[[136 113 138 126]
 [130 145 134 136]
 [134 122 155 136]
 [140 108 149 131]
 [132 117 148 139]]
->
[[130 145 134]
 [134 122 155]]

[[149 135 136 147 119]
 [136 147 146 131 118]
 [146 138 139 143 119]
 [148 137 138 144 119]
 [154 129 131 153 119]]
->
[[136 147 146]
 [146 138 139]]

[[136 136 130 130 132]
 [130 126 126 130 121]
 [143 111 110 145 126]
 [152 107 114 157 133]]
->
[[130 126 126]
 [143 111 110]]

[[120 145 111 147]
 [122 145 111 112]
 [154 131 125 133]
 [138 123 133 151]
 [141 125 131 106]]
->
[[122 145 111]
 [154 131 125]]

[[132 147 129 126 128]
 [131 121 139 142 139]
 [131 102 131 134 133]
 [130 128 132 135 135]
 [127 129 128 131 132]]
->
[[131 121 139]
 [131 102 131]]

[[139 132 102]
 [147 138 107]
 [133 128 123]
 [133 131 138]]
->
[[147 138 107]
 [133 128 123]]
---
[[126 128 130 132 130 125 134 128 129 131 130 135 127 118]
 [130 134 136 129 116 121 131 129 127 131 127 127 130 126]
 [131 126 126 135 130 124 136 125 144 127 151 127 130 138]
 [127 133 131 127 129 129 123 128 129 127 126 123 132 131]]
->
[[118 126 138 131]
 [127 130 130 132]
 [135 127 127 123]
 [130 127 151 126]
 [131 131 127 127]
 [129 127 144 129]
 [128 129 125 128]
 [134 131 136 123]
 [125 121 124 129]
 [130 116 130 129]
 [132 129 135 127]
 [130 136 126 131]
 [128 134 126 133]
 [126 130 131 127]]

[[131 141 119 142 137 119 125 131 137 114]
 [127 130 129 131 130 140 126 117 127 124]
 [113 140 107 143 126 121 127 121 131 157]
 [126 117 120 133 124 118 134 105 126 126]
 [126 135 131 134 126 125 133 137 112 131]
 [136 127 111 129 118 142 121 135 118 138]
 [118 129 129 123 133 120 127 123 122 129]
 [133 125 124 123 123 121 132 128 127 125]]
->
[[114 124 157 126 131 138 129 125]
 [137 127 131 126 112 118 122 127]
 [131 117 121 105 137 135 123 128]
 [125 126 127 134 133 121 127 132]
 [119 140 121 118 125 142 120 121]
 [137 130 126 124 126 118 133 123]
 [142 131 143 133 134 129 123 123]
 [119 129 107 120 131 111 129 124]
 [141 130 140 117 135 127 129 125]
 [131 127 113 126 126 136 118 133]]

[[137 149 153 153 151 142 132 133 149 127 131 111]
 [138 120 106 106 145 124 125 128 129 145 149 130]
 [125 123 141 141 134 139 141 134 135 140 122 117]
 [125 118 137 137 119 125 124 130 135 117 135 126]]
->
[[111 130 117 126]
 [131 149 122 135]
 [127 145 140 117]
 [149 129 135 135]
 [133 128 134 130]
 [132 125 141 124]
 [142 124 139 125]
 [151 145 134 119]
 [153 106 141 137]
 [153 106 141 137]
 [149 120 123 118]
 [137 138 125 125]]

[[120 109 112 124 123 116 138 101 142 140 119 143 123]
 [139 147 134 111 112 103 128 121 137 135 130 148 120]]
->
[[123 120]
 [143 148]
 [119 130]
 [140 135]
 [142 137]
 [101 121]
 [138 128]
 [116 103]
 [123 112]
 [124 111]
 [112 134]
 [109 147]
 [120 139]]

[[128 125 135 130 132 121 128 124 129 132 114]
 [126 131 124 130 122 130 127 132 130 124 138]
 [134 136 126  98 130 137 124 133 125 127 129]
 [127 123 133 133 133 123 132 121 128 128 118]
 [123 130 130 138 119 119 133 125 135 118 130]
 [129 127 128 126 131 130 128 127 126 129 127]]
->
[[114 138 129 118 130 127]
 [132 124 127 128 118 129]
 [129 130 125 128 135 126]
 [124 132 133 121 125 127]
 [128 127 124 132 133 128]
 [121 130 137 123 119 130]
 [132 122 130 133 119 131]
 [130 130  98 133 138 126]
 [135 124 126 133 130 128]
 [125 131 136 123 130 127]
 [128 126 134 127 123 129]]

[[123 123 125 122 103]
 [127 134 115 122 116]
 [122 122 130 119 111]
 [125 138 129 116 122]
 [122 123 127 119 104]
 [126 137 132 118 136]
 [126 130 132 124 143]
 [124 141 123 111 127]]
->
[[103 116 111 122 104 136 143 127]
 [122 122 119 116 119 118 124 111]
 [125 115 130 129 127 132 132 123]
 [123 134 122 138 123 137 130 141]
 [123 127 122 125 122 126 126 124]]

[[117 115 130 121 120 141 127 131 119 116]
 [130 129 122 128 122 116 124 110 118 121]
 [128 119 128 124 133 131 140 130 116 141]
 [126 120 130 144 122 122 150 147 120 146]
 [147 149 131 131 118 125 143 142 135 132]
 [115 110 127 137 117 118 114 112 123 113]]
->
[[116 121 141 146 132 113]
 [119 118 116 120 135 123]
 [131 110 130 147 142 112]
 [127 124 140 150 143 114]
 [141 116 131 122 125 118]
 [120 122 133 122 118 117]
 [121 128 124 144 131 137]
 [130 122 128 130 131 127]
 [115 129 119 120 149 110]
 [117 130 128 126 147 115]]

[[141 130 140 125 137 147 121]
 [149 137 150 130 123 131 120]
 [109 133 121 128 127 108 127]
 [110 119 129 125 128 128 131]
 [128 119 113 124 131 149 140]
 [120 110 117 121 136 147 135]
 [121 127 118 138 113 110 142]]
->
[[121 120 127 131 140 135 142]
 [147 131 108 128 149 147 110]
 [137 123 127 128 131 136 113]
 [125 130 128 125 124 121 138]
 [140 150 121 129 113 117 118]
 [130 137 133 119 119 110 127]
 [141 149 109 110 128 120 121]]

[[134 137 145]
 [124 153 118]
 [131 129 121]]
->
[[145 118 121]
 [137 153 129]
 [134 124 131]]
